In the rows, 128 means zero.
The rows of R fall into 4 groups, which share some directions, and each row is roughly a mix of its group's hidden directions.
R, 132 rows:
[[163 159 137 144 132 152 119  74  73 122]
 [ 83 155 138 104 118 156 173 141 103  83]
 [117 117 148 149 153 156  69 126 157 176]
 [139 148 107  90 140 125 102 107 170 189]
 [136 119  94 136 173 146 167 124  74  98]
 [125  97 179 100 131 116 181 106 160 109]
 [ 66 128 150 138  94 134  70 115 127 120]
 [ 73 131  77 102 119 115 115 156  86 130]
 [154 171 162 123  96 117 119 110 181  95]
 [168 137  96  76  96 165 144  95 124 135]
 [122 123 118  94 120  60 156 110 116  85]
 [ 99 149 152 111 110 129 128  55 144 161]
 [132 137 172 112 114  80  97 163 160  94]
 [118 141 160 134 138 149  96 152 204 131]
 [152 145  92 112 112 121 127 135  48 122]
 [ 88 126  84  78 125 147  97 168 118 137]
 [137 142 147 163  98 100 134 124 195 161]
 [145 126  77 100 139 164 164  90 116 162]
 [126 116 150  76 124 140  95 176 152  86]
 [ 78  94  80 122 101 135 137 174 127 143]
 [117 122 197 118 127  92  88 155 135 106]
 [126 157 128 163 172  78 113  80 115 131]
 [121 116 161 152 161 183 112 171 142 158]
 [164 118 183 122 144 156 108 122 148  75]
 [107 124  96  90 151 154 100  89  76 132]
 [154 157 148 154 159 135 100  73 103 163]
 [141 137 165 100 131  89 142  88 179 156]
 [128 122 183 167 151 133  67 144 120 132]
 [129 126 195 165 108 132 157  84 132 118]
 [124 139  93  78 161  77 162 110 125 115]
 [115 122 114 115 136 103 110 188 184 156]
 [108 136 131  95 122 143 139  66 187 125]
 [153 149 176  85 123 150 139  98 178 120]
 [113 120 102 144 116 155  55 161 103 118]
 [150  75 144  99 155 112  76 121 154 148]
 [122 134  88 135  88 116 139 131 203 125]
 [174 131 126 160 117 146 161 156 141  69]
 [109 107  75 133 136 142 161 176 138 170]
 [136 101 131 115 155 130 203 140 164 147]
 [146 116 103 143 179 152  79 130 138 175]
 [129 105 162  85  93 146 107 119 185 111]
 [135 114 106 156 133  92 180 146 164  82]
 [104 135 135  91 118 169  98  91  79 154]
 [132 102 181 100 164  89 148 139 141  90]
 [100 136  99 152  66 165  98 155 135 127]
 [155 102 143 158  65 116 101 122 144  89]
 [156 105 137  99  95 186 130 115  83 145]
 [147  88 138 152 103 103  68 134 105  94]
 [118 114 133 101 174 141 110 118  56 110]
 [115 115 146 123  91 117 162 129 205 123]
 [153 162 115  67 142 140 142  96  83 127]
 [170 104 108 193 132 136  95 147 142 150]
 [ 86 135  89 116 127 124  82 138  86 170]
 [122  94 153 137 149 172  84 132 135 182]
 [168 109 146 158 120  93  94 141 104  75]
 [142 157  84  65 101 140 106 135 105 145]
 [117 118 123 145 119 178 137 143 160 197]
 [138  81 116 176 152 108  91 125  85 142]
 [151 130  63 149 138 168 131 141  87 148]
 [142 101 157 121 154  99 105 189 123  88]
 [ 99 113 137 116 135  93  48 132 142 121]
 [144 178  98 124 168 125 159 122  75 136]
 [103 154 137 161 127 110 127 157 109  56]
 [104 166 137  94 115 152  80 102  82 133]
 [135 155  97 139  99 180 107 130  82 163]
 [157 110 142 117 124 167 131  69  99 171]
 [127 170 101 158 136  91 179 115  89 133]
 [153  53 102 130 132 115 108 160 133 101]
 [123 148  78  75 116 108 124 150 176 136]
 [ 86 138 141 102 105 145  86 188 120 111]
 [ 75 132 152 121 139 119  90 158 183 143]
 [150 151 173 120 119 104 163  87 138  79]
 [121  84 165 123 146 143 134 180  95  90]
 [146  99 132 156 134 150 201 128 152 156]
 [148 113  93 102 101 102 108 128 186 167]
 [179 157 174 147 131 161 125  99 163 130]
 [171  81  94 141 122  90  93 126 118  96]
 [150  92 105 127 151 106 133 113 201 142]
 [131 132 162 135 128 185 151 167 179 135]
 [113 178 119 145  81 156  88 126  89 132]
 [192 136 117 141  95 114 104 116 161  87]
 [ 85 148 184  97 138 153 104 165 118 121]
 [187 153 109 160 122 123 172 162 146 143]
 [170 174 139 140 131 160  80 141  90 133]
 [ 99 104 132  84  79 163  97 157 140 112]
 [162 145 160 181 112 125  82  89 121 128]
 [ 69 121  78 127 119 152 115  97 114  93]
 [137  83  83  96 173 123 134 167 107 118]
 [129 118 159 156 125 145  75 130  95  72]
 [123 156 102  88  92 166 118  86 117 165]
 [ 90 124 166 126 187 138  95 145 127 164]
 [179 138 161 188 150 150 112 153 125 126]
 [117  94 112  86  80 161 107 151 164 114]
 [ 72 123 117  76 113 115  96 160 127 155]
 [ 65 149 104  87 103 127 166 137 108 132]
 [127 138  92 145 156  65 150 137 174 124]
 [154 117 158 183 111 164 164 152 160 127]
 [107  88 119 184 100  79 122 119 100 129]
 [ 92 119 160 169 160 100 118 150 181 128]
 [170 116 106 135 111  86 178 118 143  85]
 [117 130 128 167 120  95 151  66 152 167]
 [160 173  99 104 126  99 124  86 159 162]
 [134 103 123 122  92 117  91 149  73  80]
 [139 115 143 130  93 170 136 158  76  83]
 [174 135 151 165 141 156 149  68 130 116]
 [130 107 114 115 163  77 121 155 155  73]
 [112 141 117  95 133 152  76 105  68 137]
 [130 123  88  97  87  97 177 102 143 104]
 [132  99 158 161 118 177  74 146 129 105]
 [135 124  81  94  99 117 149 186 146 101]
 [ 94 123 128 120 134 108 123 167 205 127]
 [101 159 142 129  71 153  89 103 128 165]
 [101 145  75  83 145 126 107 148 108 172]
 [116 134 155 167  75  93 147  80 129 121]
 [144 139 108 161 145 114  76 114 102 184]
 [120 165 148 120 138 150 108  74 186 123]
 [117  89 182 120 109 144 126 100 170 165]
 [149 134 110 120 169 136 196 141 169 138]
 [104 123 144 109 192 153 147 177 118 145]
 [121 157 151 129 120 161  50 122 131 149]
 [137 184 146 106 147 193 148 132 138 133]
 [126 109 132 180  94 172 126 175 122 154]
 [122 140 106 145 155 141  73  99 106 183]
 [ 94  88 161 118 141 160 100 102  96 167]
 [106 139 128 108 142 180 137 171 107  74]
 [186 177  90 145 125 132 136 115  92 113]
 [100 136  95 137 105 160  78 152  83 105]
 [151  96 176 170 112 169 120 125 168 125]
 [ 85 162 178 101 103 153 137  91 114 126]
 [113 168 124 105 128 132  99 144 202 117]
 [ 77 133 155 100 131 140  96 111 184 148]
 [138 101 154  76 146 117 152 163 130  76]]
In each list below, two rows fit none of the groups, and each other row fits one group, some only roughly. Which are they? Name them in the order they come.
  k249: [134 119 102 173  65 143 117  88 137 150]
  k400: [155 109  74 101 166 146 111 102 109 166]
  k910: [112 152 112  87 112 176 137 170 150  88]
  k978: [116 122 101 114 154 149 186  72 110 118]
  k630: [128 123 100 157 167  59 140 145 112 153]
  k922: [150 115 157 174 101 171 111 123  77 136]
  k780: [152 177 127 146 119 177 110 112 144 179]
  k184: [120 156  94 148  87 150 186 107 154 117]
  k169: [165 158 101  93  92 128 105 177 150 114]
  k691: [153 157 103  69 184 122 140 131 113 116]
  k60: [114 155 157  70 124 121 127 167 177 132]
  k969: [126  98 115 117 147 103 152  72 151 180]
  k367: [106 117 105 109 111 152 208 149 121 124]
  k738: [119 114 201 124 157 124 124  86 100 115]
	k922 k60
  k709: [148 141 109  86 103 111 167 124 175  86]
  k215: [138 160 131 102 105 159 121  71  80 112]
  k750: [135 150 136 125 198 132 177 147 139 100]
  k623: [116 110  94  79 115  87 150 126 165 167]
  k753: [142 145 121 100 159 103  75 126  70 114]
  k106: [114 117 118 169 152  92 115  82 167 166]
  k863: [153  84 179 128 124 150 104 130 167  90]
  k637: [150 104 164 175 143 125 119 154  70 144]
  k178: [124 166 155 154 124 155 166 165 173 100]
  k740: [129 181 120 129 119 131 107 126  68  82]
	k750 k178
  k966: [123 104 111 107 154 101 119 145 156 201]
  k512: [140 161 118 165 131 135 206 136 141 122]
  k58: [127  98  89 104  94  76 107 171 131 124]
  k268: [122 200 161 138 130 175 117 120 119 148]
  k983: [152 117 146 108 134 165  61 138 163 151]
  k91: [145 115 114 102 148 124  56 119 136 174]
  k36: [ 89 148  93 112  73 154  83 125 127 120]
  k165: [ 92  87 124 121 159 119 116 162  87  82]
  k669: [126 114 124 127  96 169  52 111 134 115]
  k224: [143 195 154 123 130 116 116  76  99 129]
  k588: [113  83 131  95 109 147 168  76 157 128]
  k918: [108 162  89  98 151  76 111  99 140 155]
	k58 k669
  k461: [167 125  93 102 129 122 106 177 149 177]
  k849: [107 154 176 133 132  99 165  74 153 132]
  k514: [160 135  90 112 142  77 143 118 169 168]
  k300: [162 154 101 114 102 134 161 113 146  64]
  k201: [150 127  86 121 131  97  57 143 122 106]
  k134: [163 155 127  96 109 133 156 169 105  76]
  k600: [142 110  88 123 157 118  71 163  93 109]
  k258: [114 150 115 140 100  85 161 153 190 117]
  k284: [144 164 169 175 135 169 106 116 117  91]
  k133: [159  86 169 153 162  97 151 156 152 140]
  k48: [138 104 140 147 113 112 164  57 159 114]
  k369: [133 118 128  74 126 122  62 153  98 113]
  k331: [105 108 181 105  95 168 144 124 172 130]
	k258 k48
  k235: [102 117 172 140 124 161 146  63 107 113]
  k99: [118 113 124 170 134  90 155 162  81  90]
  k497: [154 119 137  67 169 152 122 135 168 154]
  k287: [123 155  64 106 128 151 131 184 127 112]
  k744: [120 129  96  95  80 127  83 159 166 112]
  k797: [ 84 145 143  68 145 145 126 132  89  95]
  k290: [111 100 194 169 100 114 130 126 156 110]
  k164: [104 114 138 102 130 107 133 148 178 193]
  k788: [163 128 149 155  98  99 166 130 137  69]
  k621: [ 98 132 131  98  91 112 130 140 195 160]
  k545: [ 95  99 130 117 115 184 166 166 155 116]
  k250: [123  76 153 110 160 105  77 160 133 114]
  k332: [108 172 120  84 116 115 125 118  99  68]
  k578: [142 178 149 164 147 130  93 101  79 120]
	k164 k621
  k330: [114 111 149 121  76 117 141 123 153  60]
  k225: [176  92 122 151 118 143 179 137  84 115]
  k940: [122 155 166 152 119 161 106 160 140  68]
  k698: [164 144 128  99  92 182 114 163 159 115]
  k831: [ 82 107 135  88  86 158 132 123 170 148]
  k900: [134 186 135  84 164 114 135  97 113 160]
  k428: [191 126 106 114  93 110 150 118 106  85]
  k216: [110 114 158 115  74 138 138 180 163 102]
  k956: [110 171 113 131  62 116 108 134 163 102]
  k444: [ 96 137 100 157 130 113  59  95 130 148]
  k276: [130 115 107 165 130 113 112 119 126 210]
  k72: [ 75 126 149 131 125  97 111 172 140 179]
	k428 k72
  k615: [100  95 140 140 163 124  76 119  85 163]
  k246: [134 155 154 155 118 156 100 173  99  78]
  k845: [147 139  84 180 111 120  93 136 150 172]
  k230: [148 124 174 142 101 113 158 131  75  86]
  k963: [124  89 106 147 114 138 188 181 122 133]
  k975: [129 120  84  81 145 100  76 107 156 125]
  k840: [100 130 112 201 106 165 142 140 103 128]
  k28: [136 141 139 185 141 110 142 119  74  84]
  k351: [133 186 162 125 165 152  79 135 124 142]
  k628: [ 92 134 109 118 125  92 142 159 187  89]
  k8: [180 132 122 119 101 171 121 185 106 119]
  k302: [103 168 152  83 122 129 189 131 142 106]
	k230 k963
  k880: [ 86 146  73 166 149 120 137 135  99 161]
  k227: [114 164 134 139 170 172 128 132  69 144]
  k862: [101  99  97  72 109 113 128 121 133 182]
  k283: [109  97 167 112 112 182 130  78 133 150]
  k945: [109 162 129  88 124 182 111 171  96 128]
  k553: [144 115 142  74 148  73 123 139 170 109]
  k335: [154 130 130  80 108  94 102 155 180 106]
  k576: [120 143 134  98 107 159 124 141 203 102]
  k349: [109 135 148 156 101 146  83 160 186 115]
  k786: [174 167 123 180 120 102 161 107 144 145]
  k343: [108 109  83  97  96 135 130 143 161 182]
	k880 k349
  k137: [101  80 116 130 112  96 170 112  76 122]
  k631: [157 136 124 180 150 156 138  74 125 163]
  k998: [121 167  99  64 142 127 177 131 134 119]
  k259: [145 113 139 114  84 150 109 162 167 182]
  k653: [109  98 154  78 146  96  95  98 166 125]
  k372: [165 118 123 102 104 171 106 177  94 152]
  k359: [ 98  72 110 125 140 113 106 130 130 191]
  k57: [135  86 121 157 114 122 129 166 191 158]
  k317: [116 135  84  70 120 123 135  94 159 166]
  k743: [100 155  79 142 114 168 115 106  77 127]
  k562: [102 135 101 144 117 112  67 169 134  87]
  k513: [186  66 136 122 155 115 145 105 131 136]
	k631 k513
  k638: [106 166 117 113 112 109 193  92 102 128]
  k681: [143  93 132 198  83 135 129 113 149 134]
  k676: [135  93 114 109 147 172 108 173  78 112]
  k593: [130 124  97 149 104 117 196 160 133 166]
  k859: [101 128 154  83 176 128  95 141 172 144]
  k209: [110  98 169 149 132 107  79 179 120 108]
  k921: [130  71 181  95 142 121 136 160 154 133]
  k673: [120 132 176 111  86 162 152 115 175 104]
  k162: [110 115  92 144  97 145 116 174  68 136]
  k50: [ 94 114 108 149 135 124 148 118  52 154]
  k775: [124 113  86 151  87 115 103  71 117 157]
	k593 k162
